array([[129, 129, 128, 133, 119],
       [152, 144, 129, 139, 131],
       [125, 139, 132, 117, 127]]) => 139

array([[139, 129, 131, 130, 123, 132],
       [109, 128, 130, 121, 145, 113],
       [152, 129, 139, 141, 109, 141]]) => 129

array([[131, 128, 120, 135, 150],
       [128, 125, 131, 120, 108],
       [126, 124, 127, 123, 146]]) => 124

array([[148, 145, 129, 151, 118, 139],
       [119, 121, 118, 117, 119, 142],
       [129, 129, 130, 129, 131, 122]]) => 129

array([[123, 116, 127, 126, 119],
       [129, 116, 125, 137, 132],
       [124, 136, 129, 152, 130]]) => 136

array([[133, 132, 142, 115],
       [145, 156, 137, 128],
       [125, 122, 140, 106]]) => 122

array([[132, 139, 135, 123],
       [119, 131, 137, 138],
       [133, 132, 152, 127]]) => 132
---
[[121 117 113 151 115]
 [118 151 114 116 115]
 [111 149 123 155 115]] -> 115

[[128 128 127 147 133 133 137]
 [143 150 150 126 112 113 107]
 [115 116 119 126 151 148 135]] -> 137

[[123 123 150 146 125 114]
 [ 99 117 124 118  99 121]
 [104 127 117 144 115 147]] -> 114

[[134 100 111 136 135 117 125]
 [116 141 135 114 127 141 137]
 [122 114 118 124 137 134 132]] -> 125

[[152 143 109 123 134]
 [100 112 131 122 127]
 [120 119 105 115 134]] -> 134

[[131 149 156 117 130 138]
 [131 135 142 121 101 151]
 [115 107 113 135 125 118]] -> 138

[[136 121 129 140]
 [136 114 107 132]
 [142 123 113 144]] -> 140
---
[[126 125 134 126 124 114 129 128 133 137 136 124 120 121 128]
 [125 120 117 125 119 126 112 115 129 142 117 132 134 136 108]
 [122 134 143 118 123 111 119 116 140 156 124 128 117 110 119]
 [138 130 133 116 133 108 134 136 110 133 122 145 128 117 130]
 [130 125 128 128 126 117 131 127 130 132 122 122 123 128 126]
 [125 127 134 125 128 115 130 131 129 136 137 129 120 118 123]
 [128 127 133 123 127 113 130 128 129 137 133 131 120 119 126]
 [131 125 130 125 129 119 130 123 135 136 127 128 119 125 118]
 [114 118 125 135 113 117 117 135 122 130 148 119 134 130 134]
 [124 129 133 126 128 115 128 133 123 134 131 127 123 119 124]
 [140 125 122 119 137 123 133 127 119 131 111 144 127 129 110]]
121

[[121 140 124 115 108 141 126 123 128 139 108 133]
 [122 137 112 129 140 114 124 117 120 130 143 125]
 [116 134  99 124 127 126 135 111 135 134 128 133]
 [121 134 122 119 118 139 132 121 133 136 118 133]
 [136 119 146 128 119 140 135 141 137 126 118 129]
 [127 131 124 131 132 125 117 129 115 128 132 122]]
108

[[134 127 123 110 125 121 129 125 124 157 130 120 129]
 [131 125 123 144 127 130 128 126 126 111 128 113 134]
 [114 124 134 126 125 135 121 131 123 149 124 128 135]
 [132 130 133 135 131 137 138 128 126 112 130 146 120]
 [135 132 124 126 131 116 131 128 138 137 135 122 132]
 [139 129 122 127 128 117 125 130 123 146 129 135 122]
 [119 128 120 132 119 137 125 121 128 111 129 119 131]
 [133 128 129 131 128 124 125 132 129 137 120 133 127]]
120

[[128 125 125 131 132 132 134]
 [128 126 129 123 127 138 131]
 [126 127 130 123 125 120 119]
 [137 124 129 130 129 127 129]
 [122 128 130 128 127 102 134]
 [127 124 131 125 131 128 132]]
132

[[141 111 146 117 117 146 150 144 145 144 146 119 114 117]
 [114 140 111 141 140 109 112 112 108 113 112 138 143 142]
 [146 112 144 111 111 144 149 146 144 140 143 116 114 111]
 [116 144 113 145 144 112 115 112 114 111 113 141 142 140]
 [112 141 108 143 142 113 114 113 114 112 108 143 140 144]
 [144 119 138 114 116 146 140 144 139 144 142 118 112 116]
 [145 113 146 121 117 143 141 142 146 145 145 113 115 117]
 [142 115 139 118 115 145 144 144 144 142 143 118 113 117]]
114

[[102 125 105 103 139 151 156]
 [153 132 150 152 118 106 101]
 [154 131 151 152 117 106 100]
 [106 125 108 107 137 148 152]
 [103 125 105 104 138 150 155]
 [104 125 107 105 138 149 154]
 [106 125 108 107 138 148 152]
 [104 124 106 105 137 149 154]]
151

[[113 123 134 109 138 136 116 116 135 113]
 [138 121 119 127 128 133 137 114 131 133]
 [143 124 118 133 125 133 139 122 128 138]
 [150 120 117 136 118 135 137 118 135 145]
 [156 123 118 144 120 136 135 111 141 141]
 [141 119 119 130 125 141 133 111 143 133]
 [143 118 115 139 125 129 147 130 131 147]
 [142 117 117 133 125 135 139 122 135 140]
 [150 112 114 137 125 141 138 100 140 141]
 [145 111 113 133 124 140 138 113 134 140]
 [143 117 117 129 125 139 138 102 137 137]]
135
---
[107 145 131 121 102 143 112] result: 145

[[137 113 127 138]
 [101 105 102 120]
 [103 110 103 119]] result: 113

[[117 119 124 114 145 116]
 [122 136 152 115 117 144]
 [121 134 153 115 120 142]] result: 119

[[118 144 109 116]
 [141 137 128 148]
 [116 146 104 116]] result: 144

[[107 149 108 133 114 116 129]
 [136 121 134 134 126 136 133]] result: 149

[105 144 129 128 126] result: 144
---
[119 120 154 107 128 137 112] Out: 112

[[150 130 111 120 121 127]
 [117 121 147 129 114 126]] Out: 114

[[124 104 120 121 131 115 114]
 [134 136 137 119 119 143 123]] Out: 114

[104 120 117 138 144] Out: 117

[119 116 127 135  98 124 126] Out: 116

[125 123 154 143 144 131 106] Out: 123

[130 103 154 131 106 142 138] Out: 106
---
array([128, 128, 153, 128, 132, 127, 129]) ans = 127
array([139, 103, 116, 148, 138]) ans = 148
array([126, 151, 122, 134, 119]) ans = 134
array([150, 140, 142, 108, 123, 124]) ans = 123
array([157, 136, 112, 152,  98, 155, 121]) ans = 155
array([129, 137, 127, 139, 129, 125, 151]) ans = 125
array([103, 123, 143, 122, 121]) ans = 122
array([148, 123, 113, 150]) ans = 113
---
[[145 142 122 119 115 133 128 129 114 110 129 113]
 [141 137 115 116 114 136 135 127 118 108 113 117]
 [145 140 135 146 121 134 111 133 122 128 134 115]
 [147 143 124 118 119 129 121 130 113 115 130 102]
 [145 134 125 126 156 144 134 120 128 145 134 135]] Answer: 145

[[119 116 138 119 110 116 149 123 139 138 132 130]
 [114 110 136 114 121 122 156 109 136 133 126 132]
 [116 118 136 116 129 122 146 109 136 126 117 123]
 [116 113 136 116 121 120 151 114 136 134 126 130]
 [111 107 135 111 122 123 157 107 134 133 126 134]
 [116 114 136 116 117 118 149 118 137 134 127 129]
 [116 111 137 116 110 117 154 120 137 136 132 132]
 [114 108 136 114 114 120 157 112 136 135 129 134]] Answer: 119

[[152 115 148 128 147 100 154 146 115 109]
 [107 117 100 153 143 143 111 142 117 147]
 [117 110 111 157 150 135 119 150 110 139]
 [150 137 157 103 115 112 147 116 137 106]
 [106 144 111 127 108 154 102 109 144 148]
 [122 107 116 155 152 129 122 152 107 135]
 [100 134 101 136 120 152  99 121 133 151]
 [140 145 144  99 106 122 140 107 146 116]
 [151 114 145 128 146 102 154 146 114 108]
 [114 112 108 156 149 136 116 148 113 141]
 [141 146 147 104 107 118 138 108 146 119]] Answer: 152

[[129 122 146 114 123 128 145 124 145 122 146 122 144 149]
 [143 133 125 150 132 117 136 127 136 135 135 136 137 131]
 [146 149 127 129 148 108 134 114 135 149 135 149 136 132]
 [134 143 111 124 143 125 114 110 115 144 114 143 116 112]
 [107 114 125 123 114 148 115 139 114 114 115 114 114 119]
 [122 138 124 112 138 141 117 129 117 135 117 133 116 119]
 [137 148 118 114 148 125 121 105 122 148 121 148 123 119]
 [130 124 143 111 125 129 141 124 140 123 141 123 140 144]
 [115 131 120 119 131 144 111 133 110 130 110 129 109 113]] Answer: 129

[[114 125 129 132 127 126 125 130 126 121 131 127 127]
 [135 128 129 130 128 128 127 130 127 130 128 132 127]
 [156 131 135 126 125 127 128 127 129 126 123 128 126]
 [142 129 128 130 129 129 127 130 127 133 127 134 127]
 [130 127 129 131 128 128 126 130 127 128 129 131 127]
 [142 129 132 128 126 127 127 128 128 126 126 129 126]
 [152 131 133 127 126 128 128 127 129 128 124 130 126]] Answer: 114
---
149,133,100,134,154,109 Out: 154, 149

122,152,141,140,107
134,133,132,126,136
Out: 152, 141

152,128,137,125 Out: 152, 137

122,121,140,126,102,128
146,155,129,105,120,133
105,130,137,130,121,136
Out: 155, 146

103,119,151,132,112 Out: 151, 132

127,131,123,133,134,122
111,109,151,129,133,106
126,128,123,129,133,123
Out: 151, 134

122,116,117,120,121,150,130 Out: 150, 130
---
[138, 141, 138, 155, 117] yields 155, 117
[[115, 118, 150, 134, 119], [134, 137, 141, 148, 112]] yields 150, 112
[116, 147, 122, 128, 106] yields 147, 106
[131, 126, 117, 122, 99, 127] yields 131, 99
[115, 126, 154, 143, 112, 118, 151] yields 154, 112
[103, 118, 127, 139, 147, 155, 117] yields 155, 103
[108, 110, 153, 118, 129] yields 153, 108
[115, 139, 118, 105, 147] yields 147, 105
---
136	144	115	141	124	102
100	107	128	115	144	152
132	102	152	121	117	150
result: 124

126	130	150	137	118	115 result: 118

130	128	120	118	135	127
129	121	128	134	120	151
122	137	138	130	130	102
result: 135

125	135	122	130	128	124
124	154	131	123	125	128
120	128	126	112	127	125
result: 128

127	152	105	121	155	112 result: 155

127	127	102	122	123	111
128	128	104	125	125	111
result: 123

135	118	143	140	112	124
134	147	126	154	115	128
result: 112

150	122	141	139	149	130 result: 149
